In the rows, zero is written as 128.
Where one turn sends some rows of the set: a few examples, then the rows asked
segus: [131 137 129 129 153  95 141 116 136 155 138 139]
budi: [125  97 145 107 123 127 123 106 156 118 138 175]
tesoz: [123 100 148 112 118 123 128 111 156 115 147 176]
Geti: [131 101 134 106 136 120 144 157 122 121 136 174]
konef: [122 101 141 108 118 128 129 120 150 109 149 172]
fad: [103 106 122 131 158 114 128 133 130 129 125 147]
Domig: [100 113 134 132 134 124 150 118 166 151 166 161]
siru: [130 108 104 133 125 119 146 108 156 133 144 149]
dizot: [142 119 142 101 138  99 145 125 135 131 101 161]
lave: [124 104 151 106 122 118 121 113 155 112 142 170]
Kikir: [121 126 169 107 157 109 122 116 139 138 140 167]
Vidop: [135 125 152  98 109 112 150 118 168 151 140 171]
zivu: [124 106 124 104 136 120 138 162 132 122 127 161]
funip: [ 99 106 132 125 139 126 139 133 170 153 162 163]
zozi: [118  98 152 129 132  92 166 128 158 170 144 168]
ses: [125 106 124  87 124  89 168 134 149 145 126 160]
Gafek: [143 116 155 103 119 115 149 126 171 161 139 172]
suduv: [112 109 151 145 146 107 143 154 131 146 144 179]
lodol: [116  99 153 144 143 122 136 157 141 148 145 169]
gogap: [140 112 151 106 113 104 153 115 166 161 148 175]
zifid: [126 108 121 107 133 119 135 157 129 119 126 175]
Perik: [143 114 138  92 135  98 146 123 127 130 110 165]
kotuf: [133 111 105 129 125 120 142 104 163 140 135 153]
fel: [ 99 102 122 127 162 114 138 132 134 131 122 151]
vizop: [113  99 151 144 142 116 127 152 133 150 146 177]
lete: [134 134 128 137 154  99 147 111 145 152 144 138]
Tovup: [119 103 156 141 148 117 142 153 130 152 150 174]
pesam: [127 128 170 114 155 103 121 120 136 137 144 155]
Lezi: [129 140 129 129 158 101 140 113 145 160 138 146]
Vobel: [118 107 141 131 132  87 170 128 150 170 144 174]
gotu: [120  99 147 127 136  90 160 125 149 177 153 170]
Ruvut: [124 128 177 118 143 106 124 125 137 136 146 170]
Vip: [108 112 122 128 158 115 131 139 121 125 130 155]
nazug: [130 109 110 128 121 113 146 104 164 126 141 153]
Ruk: [124 128 173 108 146  99 124 118 138 137 141 166]
Nav: [104 108 133 143 137 120 136 130 159 155 168 166]
molu: [134 108 116  90 126  93 168 129 144 145 133 169]
ror: [124 104 115  92 115  90 159 135 144 144 129 166]
mez: [133  95 119  90 115  96 159 136 141 148 139 162]
dimel: [129 107 102 124 122 110 151 107 150 134 142 145]
godom: [104 107 130 136 158 122 136 125 124 134 130 144]
mufof: [142 111 145 105 140 104 148 125 135 139  98 160]
pepar: [140 120 147 103 133 107 137 125 127 133 104 154]
moken: [143 117 156 103 120 110 155 120 171 155 144 173]
losa: [130 134 137 133 149  88 146 115 137 161 138 142]
vipa: [104 104 135 133 140 126 138 127 167 153 168 159]
vel: [124  99 129 103 130 121 132 159 124 125 134 168]
febe: [114 104 136 130 125  82 158 133 151 173 148 168]

pepar turns into godom
dimel turns into konef
And these:
Nav turns into gogap
moken turns into dizot
Tovup turns into Vobel
Gafek turns into mufof
kotuf turns into budi
molu turns into zifid
zozi turns into ses
siru turns into tesoz
lete turns into nazug
suduv turns into febe

Where one turn sends some rows of the set: a few examples, then the rows asked
Gebi: [133 110 128 125 121 133 129 155 115 124 145 101 149 109 135 123 130 145
 118 142]
soz: [134 119 116 143 104 114 135 137 129 140  90 115 111 124 136 104 137 109
 134 149]
Pek: [134 122 115 158 133 117 111 144 129 120 140 145 130 144 118 127 103 124
 154 119]
vufe: [126 121 126 152 106 112 126 146 139 159 114 106 118 128 142 124 105 113
 126 137]
masi: [140 124 115 155 127 112 111 129 112 102 128 139 118 146 122 110 129 136
 150 141]
sak: [118 118 144 118 111 164 141 117 114 141 120 128 110 155 129 145 111 131
 123 120]
roba: [114 116 141 112 136 139 155 110  97 134 113 126 121 150 113 138 109 142
 142 134]
vabot: [132 116 120 151 109 115 126 146 141 157 113 115 126 120 142 129 110 102
 126 132]
Sunu: [133 125 119 151  99 107 117 124 134 135 112 107 112 122 146 120 123 115
 109 143]
dozut: [136 125 118 146 106 108 122 123 144 135 110 113 115 117 145 117 128 101
 113 137]
las: [119 118 128 117 114 133 142 166 116 129 129  98 134 122 118 104 123 155
 135 142]
tafo: [135 113  96  97 106  99 121 131 147 124 137 141 134 134 130 108 111 136
 118 135]
kun: [134 137 125 153 133  99 109 128 118 108 146 127 116 140 130 124 116 128
 148 127]
fuv: [123 125 144 115 110 153 137 107 102 131 126 122 110 143 138 153 120 122
 117 116]
Tilif: [125 107 131 112 141 146 155 110  99 132 113 141 135 137 114 147 117 124
 141 125]
Momip: [123 116 121 114 124 141 140  91 101 110 114 141 127 136 111 147 117 132
 117 119]
namog: [121 124 109 145  91 116 132 147 136 146  93 116 110 128 123 112 109 114
 131 130]
gufit: [127 117 102 150  89 121 126 148 129 144  93 123 119 122 125 121 111 110
 126 128]
sen: [117 134 119 109 106 125 136 140 137 105 129 103 121 115 112  96 131 146
 114 129]
bif: [127 123 136 110 134 127 145 153 140 128 142 100 137 111 128 103 135 132
 131 135]
Kad: [134 114 110  94 113  92 133 152 117 143 138 123 135 131 140 116 109 135
 145 143]
vur: [127 129 122 155 132 113 114 143 133 122 140 137 120 151 116 119 100 131
 156 123]
dipub: [140 111 106  95 112  92 131 147 109 136 135 125 137 128 143 116 120 135
 142 148]
Davo: [115 123 126 109 132 139 148  97 122 121 119 141 125 136 107 145 105 121
 124 106]
boso: [132 107 116 114 123 142 144 166 123 126 127 118 150 105 119 112 134 129
 136 130]
buled: [130 114  93  96  99 101 125 136 142 125 129 139 129 138 124 104 108 142
 123 137]
leda: [131 117 104 118 103 135 125 143 124 100 130 118 142 102 118 115 135 137
 106 124]
busok: [134 109  89  99  98 103 121 137 137 123 130 144 135 135 125 109 109 141
 120 136]
Dalod: [124 121 145 111 117 161 146 105 117 130 114 129 104 152 129 132 132 125
 125 127]
Soter: [140 127 115 150 135 113 117 128 125 102 127 144 118 143 119 106 134 125
 156 136]
lizo: [137 113 112 150  98 117 127 139 116 138  92 115 117 123 139 112 134 116
 127 152]
dobuz: [115 125 115 123  99 130 124 152 128 115 140 103 134 115 116 120 107 153
 106 120]
tezud: [139 114 109  90 116  91 136 147 117 137 134 125 134 128 141 110 122 130
 145 146]
fati: [121 118 146 108 150 136 156 100 114 132 123 129 125 142 121 139 118 125
 139 129]
bep: [110 123 130 117 122 137 140  97 106 121 122 130 121 145 109 149  96 143
 118 116]
zot: [123 116 140 113 118 167 145 116 123 141 119 136 115 148 127 145 118 116
 126 113]
vun: [124 120 132 110 107 161 146 116  99 130 110 134 111 140 126 147 125 115
 129 111]
Kemeg: [130 113 138 116 113 165 139 107 106 128 116 134 114 147 133 142 132 124
 119 127]
pabez: [125 111 141 119 140 140 144 102  93 130 126 128 133 141 126 153 113 137
 129 134]
Debap: [120 127 112 111 113 132 136 150 151 115 137 115 138 105 112 112 119 126
 117 108]
lonif: [128 134 111 145 124 109 124 145 115 111 122 139 114 143 110 111 115 125
 168 120]
Kivad: [139 135 120 150 137 102 111 129 123 107 145 135 122 133 130 125 121 115
 150 121]
zuf: [132 128 106 152 119 113 116 146 103 108 124 141 121 140 113 120 113 129
 163 121]
vetu: [116 128 140 108 105 156 148 115 101 132 110 125 101 149 124 139 121 125
 131 115]
terul: [138 110 106  94 115  95 133 152 118 142 138 129 141 126 141 119 113 128
 144 139]
Suf: [133 114  97 100 101  98 118 132 140 123 139 136 132 137 131 110 107 144
 115 139]
mavaz: [122 129 145 107 118 152 145 106 116 132 124 125 106 141 135 145 125 111
 125 111]
fimek: [113 129 131 108 128 133 149  90 114 113 113 131 112 144 107 132 114 136
 124 121]

bif turns into leda
vun turns into sak
And these:
pabez turns into fimek
Soter turns into zuf
soz turns into gufit
dipub turns into buled

Where one turn sends some rows of the set: a few examples, then the rows asked
zunal: [145 148 135 141 101 137 136 143 141 120 118 110 139  89 139 124 154 115
 121 127 128 109 126 140 144]
bonok: [130  94 136 119 132 115 126 141 147 125 112 138 139 166 137  91 123 122
 142 124 138 119 129 131 109]
negid: [138 170 146 135 119 144 132 166 134 134 119 155 132 104 124 115 171 115
 136 129 137 118 103 130 127]
Sud: [131 114 141 108 138  95 127 134 133 126 113 108 140 109 125  94 122 127
 142 126 127 117 119 118 138]
kevo: [138 107 138 103 129  97 126 132 134 120 118 108 147 107 132  93 129 124
 136 131 125 126 117 118 141]
Bunu: [125 161 140 130 107 127 130 144 150 122 109 111 126 100 132 131 150 113
 135 129 134 108 124 128 138]
nuti: [156  82 138 116 143 159 125 152 153 120 120 140 150 126 118  99 149 122
 124 123 136 106 158 123 117]
nagi: [151 135 145 138 146 141 121 148 133 116 124 162 137 151 135 115 106 107
 134 134 136 126 102 121 122]
votu: [154 130 142 129 136 140 118 145 138 111 126 162 142 151 142 116 113 103
 132 141 135 137  99 117 125]
bevep: [123 134 143 137 134 156 124 169 134 138 125 175 126 103 122 125 156 122
 133 132 150 122 154 117 109]
Nebu: [140 167 144 128 112 143 130 163 137 130 120 155 137 104 129 117 176 112
 135 134 138 126 100 127 128]
lok: [116  94 143 151 109 125 132 160 150 126 117 190 142 114 127 100 151 124
 138 110 142 111 139 131 138]
Muzo: [121  89 141 147 102 126 130 158 152 121 119 189 148 113 133 100 156 121
 135 114 142 117 137 130 140]
kam: [165 123 140 136 134 146 123 144 131 110 131 161 149 144 146 112 114 104
 124 138 132 136 101 124 127]
Rega: [142  87 129 134 124 145 127 130 152 119 130 144 152 126 137 131 125 134
 128 143 134 114  85 129 111]
fulu: [136 152 136 127  96 131 129 140 150 116 114 110 136  95 141 129 158 110
 128 134 131 118 122 130 142]
fus: [139 109 140 119 141 101 133 136 126 128 117 108 143 104 125  89 120 130
 135 122 123 111 122 126 140]
Nale: [128 135 139 135 130  92 129 146 133 138 110 128 136  90 130 120 184 117
 135 135 136 120 132 125 130]
Niduz: [130  97 134 139 137 141 127 133 151 125 123 145 141 132 127 133 116 137
 136 137 137 103  87 127 106]
bosi: [114  93 143 139 101 122 127 157 156 120 116 189 145 117 132 103 156 119
 140 117 144 121 135 124 138]
Zar: [146 103 136 114 131 103 131 133 127 123 121 108 151 101 133  88 127 127
 130 126 122 120 120 126 143]
kav: [138 123 139 144 128 164 128 169 127 136 132 174 136  95 128 120 160 122
 122 132 145 125 155 125 114]
Dode: [149  81 130 128 127 125 132 140 139 123 121 136 151 156 145  84 126 123
 128 122 132 120 131 143 115]
baze: [135 129 136 135 125  95 130 145 132 136 114 127 142  86 136 118 188 116
 130 137 135 124 131 127 132]
Nenet: [150  83 137 102 136 154 119 149 162 115 117 141 150 131 121 103 155 117
 129 131 138 116 154 113 117]
Reri: [138  93 142 102 145 149 117 151 163 120 111 141 140 137 113 106 149 120
 137 128 142 109 155 109 112]
tipe: [162 128 142 145 144 147 126 148 127 117 129 161 143 144 139 110 106 109
 126 131 132 125 104 128 126]
zaved: [131 134 139 143 135  96 133 148 129 142 111 128 136  87 128 117 181 120
 133 131 135 114 134 130 131]
tovi: [139  90 134 132 137 122 132 144 139 128 116 137 141 160 136  86 119 127
 136 117 135 110 132 141 111]
kel: [131  94 132 129 127 140 123 130 156 120 124 145 146 133 132 136 122 133
 135 145 138 113  84 123 107]
posal: [141  85 131 114 122 119 125 138 147 119 118 137 148 162 146  90 131 119
 135 129 136 129 127 133 113]
rabof: [138 129 137 143 129  99 133 146 127 139 115 127 142  83 134 115 185 119
 128 132 133 118 133 132 133]
subur: [123 130 141 122 122 153 118 165 141 130 125 175 131 105 129 129 164 116
 133 142 151 137 150 109 110]
Forig: [149 161 141 133 110 148 133 163 133 129 124 155 142  99 132 113 178 113
 129 133 134 125 102 133 131]
nase: [141  90 131 144 133 147 130 133 146 124 129 144 148 126 131 129 118 138
 128 136 134 103  88 134 110]
sozuk: [134 158 140 145 112 133 135 146 141 126 113 110 129  94 131 126 146 118
 129 122 131  99 127 139 140]
fufi: [110  97 145 144 108 121 128 159 155 124 114 190 139 119 127 103 151 122
 143 113 145 114 137 125 136]
pumok: [147 165 143 141 117 149 136 165 130 133 123 155 138 100 128 112 172 116
 130 127 135 117 103 136 129]
ziz: [144  92 142 116 152 155 124 154 155 125 114 141 140 132 110 102 143 124
 132 120 139  99 159 119 113]
sol: [138 120 137 129 117 161 123 165 135 128 133 174 141  97 135 123 168 116
 123 141 147 139 151 118 115]

subur turns into bevep
posal turns into bonok
And these:
ziz turns into nuti
nagi turns into tipe
bosi turns into fufi
fus turns into Zar
fulu turns into Bunu
Niduz turns into nase
Nebu turns into negid
zaved turns into rabof

Where one turn sends some rows of the set: a few examples, then the rows asked
lef: [119 130  96 129 138 177 123 128 122 169 139 104 124 124  99 125 128 124
 123 167]
ked: [143 109 143 107 126 149 117 138 116 154 169 119 140 100  89 103 146 106
 127 124]
sudi: [120 137 112 122 153 156  78 103 120 166 132 110 106 134  79 105 145 133
 101 140]
Rikez: [122 134  95 127 137 164  94 122 132 169 123 114 109 113 108 128 138 127
 114 161]
nit: [138 117 128 122 143 138 101 120 116 154 119 127  71 126  97 114 147 131
 122 126]
dadi: [142 101 151 109 128 148 104 133 116 155 153 121 123  98  94 110 157 100
 123 115]
kal: [127 124 113 131 137 167 140 132 119 165 129 114 110 125 117 125 128 120
 145 155]
vus: [124 128 126  93 145 161 138 115 116 119 138 118 158 121  89 110 135 111
 114 155]
rakad: [139 115 119 136 120 125  99 131 113 116 106 132 110 135  97 106 134 110
 138 137]
Volib: [130 116 134  93 142 146 105 112 122 116 107 132 116 106 103 124 156 109
 105 138]
Rifu: [117 128 121  94 149 161  99 103 122 124 122 117 146 114  87 116 150 110
  93 151]
Vilo: [136 115 138  93 139 145 144 123 115 112 122 133 128 113 105 118 141 110
 127 142]
zur: [129 117 100 114 145 145  90 115 115 117 163 120 141 137 107 111 127 149
 106 138]
Gelub: [130  89 127 122 150 154 108 115 100 115 140 118 113 147 118 124 138 132
 125 116]
Nozo: [134 121 139 107 133 153  98 125 120 162 168 115 153 102  87  98 148 105
 117 126]
pibag: [125 141 110 121 148 159 125 117 113 161 160 107 132 144  75  95 124 136
 122 152]
nerib: [121 124 103 138 129 153  97 122 107 125 128 107 148 150  69 101 129 108
 121 153]
riva: [121 126 142 129 142 157 117 120 102 167 157 119 154 134  83 116 112 110
 140 144]
Peb: [117 114 129 128 141 163  75 117 107 168 145 112 132 122  66 132 130 110
 104 145]
busi: [127 119 104 136 125 138  71 121 116 123 109 118 121 135  79 108 141 110
 112 145]
revud: [133 113 146 110 135 153  84 121 120 162 152 117 136 100  92 106 159 100
 114 117]
Lugu: [129 128 111 129 136 154 111 126 129 165 114 124  95 114 126 128 137 123
 136 149]
komo: [133 119 118 138 124 140 125 132 104 118 125 120 137 149  88  99 122 108
 147 145]
bopen: [125 113 119 119 154 144  79 101 114 122 139 124 128 141 125 113 138 139
 117 119]
zub: [138 109 134 123 127 132  76 132 116 156 133 138  99 102  85 136 132 118
 114 138]
Guz: [142 120 147 122 128 125 117 136 111 155 145 144 121 114 103 121 114 118
 150 136]
Guvek: [143 121 127 120 138 141 147 134 109 149 146 124  96 135  93 104 127 135
 143 138]
Siki: [134  93 109 117 141 154 119 128 102 110 164 115 126 142 100 121 128 142
 115 134]

lef turns into kal
Guvek turns into nit
ked turns into dadi
And these:
riva turns into Guz
bopen turns into zur
busi turns into nerib
Volib turns into Rifu

Where one turn sends some rows of the set: a few examples, then the rows asked
lofu: [117 109 109 135 110 151 125 112 119 120 108 105 138 114 139 124 142]
vak: [120 126  88 115 122 125 142 108 118 108 138 108 139 118 134 129 138]
Rotiv: [125 138 122 109 129  95 147 147 136 137 124 130 112 149 130 140 122]
dal: [135 135 148 161 135 138 109 124 120 132 159 130 144 118 144 136 125]
zike: [123 142 114  99 128 106 138 144 148 130 138 137 107 136 143 127 119]
logeg: [132 119 129 129 135 124 154 139 122 147 104 131 128 157 118 142 141]
semur: [125 111 118 130 115 145 121 102 121 112 114 104 125 103 134 120 139]
rogu: [129 122 133 155 116 123 119 102 114 124 150 118 158 118 150 140 136]
Bur: [131 121 121 127 130 106 155 138 131 142 108 128 128 161 128 145 135]
dipof: [127 130 122 123 130  98 143 154 135 134 110 133 129 156 127 147 130]
Solib: [117 119 135 140 125 165 104 131 138 131 112 118 123 119 143 117 120]
pegaf: [129 137 151 151 137 140 106 120 118 130 159 134 149 118 141 134 125]
tikib: [129 143 111 109 142 120 123 114 137 104 154 118 114 111 134 123 115]
bukin: [126 120 139 134 127 158 103 118 135 120 115 115 114 106 137 115 122]
ginu: [128 144 138 143 136 121 109 123 118 119 168 134 152 116 141 139 124]
Muvo: [126 134 130 122 136 112 135 164 129 135 107 140 130 150 118 145 132]
Sor: [134 125 129 161 117 122 121 111 111 122 152 118 154 114 148 143 139]
bag: [121 143 129 122 147 147 108 137 149 126 144 129 115 126 142 118 103]
sete: [125 117 128 120 120 128 154 134 110 147  99 124 121 141 117 136 147]
zure: [129 125 100 114 124 122 134  99 122 102 137 105 124 106 132 125 134]
fum: [126 126  99 102 119 109 162 118 129 132 132 124 116 136 137 128 140]
Siduk: [135 143 136 151 138 124 114 126 117 122 170 132 147 116 141 140 125]
rekur: [134 123 143 167 122 137 114 115 115 132 148 122 149 117 148 138 133]
doka: [123 147  99 108 145 123 132 123 137 112 160 122 125 125 135 125 114]
Goluf: [119 119 136 118 115 154 126 147 124 141  98 135 116 122 129 120 143]
Magaf: [121 139 139 115 130 113 127 165 135 140 111 137 112 143 126 137 121]
zega: [128 135 127 145 123 111 118 112 115 116 163 124 158 117 146 143 131]
vuno: [121 125 142 121 124 134 132 157 119 145  96 133 117 138 117 134 137]
nok: [118 137 136 110 126 134 116 161 145 136 118 143 107 127 138 122 121]
tarin: [128 140 135 120 143 142 104 126 145 115 140 124 108 111 137 117 108]
Rud: [123 111 113 113 111 139 153 120 114 139 107 123 121 127 129 124 155]
vedat: [130 123 148 159 125 141 112 107 116 133 147 124 152 119 147 135 133]
zez: [127 124 116 112 123 104 164 128 121 142 116 121 117 149 125 139 138]
roze: [128 127 134 126 139 128 142 155 121 143 103 139 129 151 113 141 139]
sigo: [134 137 124 151 126 114 121 119 112 116 166 124 154 115 143 144 133]

vuno turns into sete
semur turns into zure
dal turns into rekur
And these:
Goluf turns into Rud
vak turns into doka
rogu turns into zega
Bur turns into dipof

